A single turn carries every row of the set below to another of its rows. Some are shown first; where does it send the rows asked next?
Q105: [  3  -2   0 -20   6  -5  23   1   0   2  14  17  22  -5 -16 -22   1   7
  12 -31  -5]
Q30: [-14   8  23   7  -9   9   7   9   0  11   1 -14  -9  18   4 -13   1  -1
   1  22  13]
Q312: [  5 -10  -2 -17   6  -5  18   6  -3   0  13  22  18  -4 -18 -16   0   9
  13 -30 -10]
Q60: [ -5   7  16  12 -10 -20   8  -7  16 -24   7  -4   5   1  -7  -4 -12  -9
 -17  -9 -15]
Q864: [ -4   7 -11 -19  -5   7   3 -14  29  -4 -19  20   4  16  -9  -9  11  -4
  17   0   2]
Q604: [  7 -18   7  14 -19  -8  21   4 -35  -4  -3   3 -12   4  -5  -5  13  -9
  11   9   7]
Q634: [  1  -5 -19  -6 -20   2  21  -3  14 -18  -5  -4 -20 -10  28  -9  18   7
   6   0   9]
Q912: [  5  -5 -25   0 -15  10  20  -4   8 -19   4   2 -16 -10  21  -3  18  -5
 -15   1   1]
Q140: [-24  10  23   2  -8  16  15  12  -5   3  13 -10 -16  13  11 -12  -1   5
  -8  15  -2]
Q498: [  7  -9  -7  -7   9  -6  18   1  -2  -2  20  25  15   2 -18 -24   4   6
  10 -25  -6]
Q16: [ -7   4 -16 -29   5   5   6  -5  24  -2  -9  24   6  12  -9 -11   9  -5
  18  -4   7]
Q797: [-25   8  20   3 -11  15  12  11  -6   2  13  -9 -15  14  13  -8   0   8
  -7  20   1]
Q539: [-24   1   8 -22  -8  -7  17  12   3   2 -13  13  18  -7  -4   8   0  -8
  26 -19   2]
Q837: [-10   0   6  -1 -11  -7   0  -4   0  17   4 -13  -7   4   6 -14  25  17
  28  24   5]
Q371: [  0   8  16  12 -15 -19  10 -12  15 -20   4  -2  11   6 -11  -3  -9  -4
 -15 -12 -18]
Q605: [  5 -24  -1 -12 -17  -9  27 -13   6 -27  -9   0  -7  -3   4   1  25  20
  22   5  -8]
Q788: [-23  12  19   4  -9  15  13  14  -4   1  16  -7 -17  12  13 -11  -1   5
  -8  17  -1]
Q891: [  4  -3 -24   3 -14   9  21  -2   7 -22   7   1 -14 -11  21  -2  17  -3
 -13   0  -2]
Q556: [-10   3 -10  -4 -12 -16   7   1   2  10   5 -13 -13  -2   1  -9  21   4
  27  31   9]
Q715: [  8  -3 -10   7 -17 -27   8 -14  -3  -5  11   2 -20   3  -7 -38   8  16
  12  -3  -2]
Q237: [-19  -1  -1  -5   4  22  29  -8   2  16 -10   9   4  -2 -19 -12   2  12
  17 -18  14]
Q901: [ -3 -11  -2 -20 -39  -5   4 -10   5  -5  12   3 -21 -14  -2   4  -4   2
  -7  10 -17]
Q557: [ 17   8  22   1 -16  -3  18 -13  -4   6  -1   4   4  14 -29   1   4   4
   6  19 -10]
Q743: [  1 -10   2 -14 -20 -18  40 -14   8 -23  -3  -2  -8 -10  -1  -1  12  22
  22   0 -17]
Q485: [ -8 -10  -8  -8   5   0  18  17 -19  -5  15  24 -13 -10  -2  -8   5   3
  28 -21   8]
Q522: [-13 -12   9  -8  18 -10   8  12  -7   5  17  33   5  13  -6 -14   1  -9
  20   1   3]
Q599: [ 12   4  23   4 -16 -14  16 -13  17 -21  -7  -6  12   5  -5  -3  -6  -2
  -7 -15 -17]
Q429: [  1  -5 -25   0 -20   7  24  -2   6 -25   2   1 -17  -9  22   1  19   2
  -4  -3   0]
Q758: [-20  -3   0   1  -9  22  32 -12   9  12 -18   3   4  -2 -14 -12   6  18
  14 -14  10]
Q188: [-26   4   9 -16 -19  -6  12  13   7   0 -21   2  17  -3  -1   8   4  -8
  27 -10   2]
Q56: [-17 -25   0 -12 -13   8   7 -16   1  -6  11 -15 -21   0 -10  -4   1  -3
  -4  25 -13]
Q647: [  6  -6  21 -13 -11 -20  18  -3 -11 -13   9  10  -1  22  13 -20  12   2
  17   9 -29]
Q139: [-14 -11  11 -14  23  -1  16   2  -3  10   9  28   9  12  -8 -13   2 -12
  15   4  11]
Q653: [-12 -15   8  -8  21  -3  10   7  -7  15  12  29   8  10 -11 -13   0  -6
  15   2   7]
Q198: [ -4   8  17   9 -12 -22   4 -10  15 -23   6  -7   9   3  -7  -3 -10  -5
 -15  -9 -18]
Q327: [-10 -11 -13 -17   9  -2  10  13  -9  -4  10  25 -17 -11  -3  -6   5   3
  29 -18   9]
Q360: [-27  12  18   6  -8  12   9  11  -4   5  12  -7 -13  18  12 -11   2   2
  -1  21   3]
Q366: [ -5   7  14   7 -11 -23   6  -8  16 -23   5  -6   4  -1  -6  -4 -10 -11
 -16 -12 -17]
Q573: [ -7  -9  10  -5 -19   0   6 -22  -4  12  15 -15  -1 -12  -2   0  -1  -3
  -5   8 -31]
Q740: [ -8  -4 -10 -20   5  -3  13  12  -9  -6   7  22 -15 -13  -4  -6   4  -3
  28 -21  18]
Q544: [  5  -4 -26   2 -17   8  19  -8   7 -20   4   2 -14 -11  21   0  18   1
 -11   1   1]
Q142: [ 17   0  26   3 -26 -14   5 -11  -1  -1  -7   5   7   7 -27   3   6  11
   8   6  -3]

Q327 -> Q312
Q429 -> Q371
Q60 -> Q788
Now these:
Q912 -> Q366
Q498 -> Q522
Q634 -> Q599
Q557 -> Q556
Q105 -> Q139
Q605 -> Q142
Q16 -> Q539
Q758 -> Q864
Q797 -> Q544
Q573 -> Q56
Q647 -> Q604

A single turn carries every row of the set below to another of its rows. Some are shown first; where does it send the rows asked next?
Q909: [  5   3  13 -23  -2  -9 -16 -10   5   5  22 -30   5  -3   3  11   1   4
   0  -3  17   0 -18  -4 -19  12   7 -10  12 -21 -11   6]
Q29: [ 19   0   7 -17  12  30 -11 -10  -7  -4 -21 -19  12 -19   3  -1  -1   2
   7  -1 -20  -1 -18   9   5  -9 -11  27  -7  -2 -27  14]
Q800: [  4 -15   3  -9  -3  16 -16 -29 -26  -6 -13  18   3   1   7  -1  10 -11
  12   8  -9 -10 -17  13 -14 -17   9  27   8   7   3  -1]
Q78: [  2  -4   4 -40 -11 -19  -7 -25  -4   7  21 -20   0   2 -12   1  -5  11
  -4  -6   7 -13  -3 -13   3 -10   8  -5  11  -3  -6  -2]
Q36: [ -9   8  21  -4   3  18 -13 -14  -7  -9   4  15   2  -3  25  -5  17   5
 -27  25   2   9  -6  12   0   9  15  -7   3  -5   2  10]
Q814: [  6   0  12  -7  -3 -21  -5 -15   0  14  11 -12   5  -7 -12  37  14  -1
  -3  -1   9  -1 -23  -7  12 -18  -1   3   3 -11 -10   5]
Q745: [ 16 -12  14 -15 -18  29 -15   6 -16  29 -12 -10  11   2 -11  -3   0  10
  -4 -22 -25  -3   5 -14  -3  -1   5  13  -8  -8 -14   9]
Q795: [ 18  -5   6 -18  -2 -18 -10   3 -14  15   7 -19   0   2   9  20  -6  -1
  -3  14  17 -17 -25  -6   8   8  -5  -8  -1 -11  -9   0]
Q697: [ -2 -16  -2   3   0  19   7   3  -6  12  -9   7  26   9  -7  11  14  -8
  -4  -5  14  21 -13  -3  11  -5  10   7  -8  -5 -34   4]
Q315: [ 18  13  15  -6  -9  24   0  -7 -10   7 -12   2   3  -7   3  -3  -8   0
 -38  13 -16  -1 -14  13  27  -3   8 -12  -8 -21  -6  11]
Q467: [ 13  14 -17 -10 -14  -1 -10  -5  -8   8  17  -7  18  -4 -18  -3  -7   1
 -10 -15  -6  28  -5   7 -13  21   2   8  13  22   4   6]
Q787: [ 25  10  24  -6  15   1 -11 -24 -38  -2 -12 -16  -4  10  -8 -15  -7 -11
  -1  -8 -17   4  -5  -1 -15   7  10  21 -13  -3  -4   6]
Q823: [ 13  -6  -5  -7  16  -1   3  11 -16   3   4 -10   1 -12   8  11 -10   2
 -17   6   4  32   8 -11   9   1 -13 -11 -22  -1 -12   9]
Q189: [ 30  21 -14  -6   0   0 -12  11   0  10 -10  11   8  -7 -15  18   0  11
   2   1   4   9  -6 -15  -7  -3 -17   9   3  27   2   4]
Q560: [  6  21  30   3   6   5 -10 -33  -8   0 -17  14   9  11  -7  -7  12  -3
 -22  13   4  10  -7   7  14 -15  23  -6  -1   4  -7  10]
Q612: [ -4  18 -12   1  -3  13  -8   6   6  19   8  11   2  -6 -10   6  17  -2
   5 -20 -13   2 -17 -10  -2   9  -9  21   8  20 -15  -6]
Q18: [ 31 -19  -6   4 -13   0   2  -4  -5   1  16 -28   6   0   8  -1  -2   9
   2  13   4  -6  -7  20  18  -6   4  16   7   5 -20  20]
Q790: [  7   6  -4 -20  -9  19  32 -21  13   5 -17   2   1  17  15 -12 -20 -11
  -1  13 -10   1  -8 -15  -1   2   0   1  18   4  -7  22]
Q688: [ 18  15   5  -3  -1   6  30 -18   2  13 -12   7   3   6  19  -9  -3  -7
  -9   3  -1  17  -6  -6 -26 -14 -11 -11  30  -5   4  10]
Q256: [ 25 -10   4  -2   2   6 -34 -15 -23  32 -28  -2   4  -2 -11 -10  13  -6
   1 -12 -14  11  -3  -7 -11 -10  -5  -6   4 -10   1   0]
Q5: [ 13  -5   8 -10  -3   2 -37  -4 -12  -2  11   0   4   4   5   6  19  -9
 -10  14 -27  23   5 -24  -5   3   3  20  -6  19  -4  15]
Q786: [ 37   4  -4   8  -7  -4 -15 -11   1  -7  20  -8 -16   4  -1 -14  11  -7
   6  14   6 -11  -8 -13 -13 -26   1  13  20 -15  -6   5]
Q426: [ 23  11 -11  -1   5  14 -14   9  -1  20  -4   0  16   9 -21   2  -8  -2
   9  -6   5   2 -12 -11  -7  36   0   5   5   5  11   8]
Q335: [ 27 -14  27  -6  25  16  -5  -5 -17  -9   9  -4  20  -5   5   7   7  19
   4  11 -11   1   9  -4  -8  -4   4  23  -4   6  12   9]
Q899: [  9 -11   5  12  -5   0   3  -9 -15  -3   8 -24 -20  -9   2   4  10  21
  17   3   9   6   6   0 -10   5  20  13  -1 -17 -11  16]
Q112: [ 13  11   1   1  18   0  30 -10  -3   9  -3  -2  -7   7  23 -13   8 -20
 -14  14 -18  21 -11 -21   1  14 -15  -3  14  -3  -6   9]
Q782: [  1  24  18 -25   4  17  -8 -23 -12   4 -23   1  -4  -6   4 -28   3  17
 -27   0   3  -1   0   7   4  -9   3 -11  -4 -12 -17   5]
Q117: [ 16  -1   3  -8  -1  13  36 -20  14   1 -11  -3  19  11   8  -7  12   4
  -3  13 -13  26  -7  -7  -1   2  10  -1  26  11 -24  11]
Q423: [  8  19  25 -11   5  31  -9  -7  10  -8  15   8   7   0   4 -17   2   3
 -27  19 -15  -6   1 -15  19 -12  15  -3   5  -8  -3   6]
Q297: [  5   3 -25  -8 -13   8  -8  -3 -12  13   1   7 -10 -13 -18  -4  -6   9
  12  -7 -16   7  -2  -9  -2  10   9  -4  14  19   5 -17]
Q718: [ 18 -19 -20 -14 -10  17  -8 -17  21  -3  -3  18   5  12  -7   3  -2 -10
   1  10 -11   3  -6 -10  10 -18  14 -17   1   8 -18  -1]
Q689: [  8   1   4  -4  -2   6  48 -11 -17  11 -20   3   3   2  -1  -2   4   4
  -9  11  -8  25   2 -27   6  -2   1   6  11  -8  -6  10]
Q436: [ 15 -10   9  -8  -1   3 -43 -19  -6  10 -18  -5   8   0  10   3   7   4
  13   5 -12  16   6   5 -16  -5   8  -5   4  29  -7  10]
Q547: [ 13  20   7 -16   0   6  40   2  -8  10 -28  -2  -3  -2  -4  -2  -3  -3
 -15  -3 -11   0  10  19  -5   4   2  12  -7 -17  -3   7]
Q148: [  6  15  -2 -19 -17   4  -5 -18   6   1  13   5  -4  17  -2 -10 -18 -21
 -19 -23  -4  10  -2  -7 -24 -21   1  -7  -3   1 -18   6]
Q927: [ 13  -5  -6   7  -5   3  -7 -31   9   6  -2 -15  -4   9 -13   0  -1 -13
  15  -3  15 -12 -12   6   8 -17   1  20   5 -15  -3  33]
Q48: [ 13  -3   9   2  20   3  -5   1  -8  14  16   4  -8  15  13 -16   0  -7
  -7 -12   3   6   7 -11 -22  11   2 -26  -4 -10   1  -8]
Q548: [ 20   1  -3  -6   1 -13   2 -20  -9   4  20 -20 -26   4   1 -16  17   9
  -8 -12  -8 -12   3  -6   1   0 -13  22  -5 -14 -14  15]
Q206: [  7   0   8 -13  -7  -8 -11 -10   3   7  19 -18  -2   0 -13   7   8  -8
   7   6  -3 -12 -25 -22  15 -10  20  -2  14  -7 -27 -15]
Q266: [  8  21   2 -15  11   2  20 -21   2   1 -27   8   6   3 -14 -22  17 -10
  -2   1   2  10  10  15 -19 -11   9   8  18 -15   1  -4]
Q887: [ 16  16  -3 -19  11   6  16   4  12 -19   6   3  -6   2  15 -11  12 -14
 -13  29 -22   4  10   4 -10  16   7  11   9  -4   3   0]
Q406: [  4  -6   6 -10 -16  26 -30   8  -9  19  14  -7  13  -2  13   2 -11 -22
 -10  -4 -23   1  -5  -7  -2  -7  -9  20   1   4   3  19]
Q193: [ 12  12  11   8  19   0  21  -5   9  -6 -15   4   8   0   7   4  17 -11
   6  23  -6  15   6  24  -4   2  22   3  15  10  -2  -1]
Q838: [ 10  16  -5 -20   3  17  29   4   9   0  -6  -3   7  -3  -4 -12 -13 -26
 -13  17 -21  -5   6   8  20 -11   1  20   9  -3  -1   5]
Q180: [ 36  -4   5  -9  -2  18 -13 -25  -6  -9  17  -5  -1 -11  -2  -4   0 -11
 -13  -3 -47   1 -13   9 -12 -11   0  11   5 -11   9   3]

Q795 -> Q814
Q800 -> Q180
Now these:
Q467 -> Q426
Q112 -> Q689
Q782 -> Q36
Q548 -> Q899
Q823 -> Q697
Q406 -> Q256
Q266 -> Q887

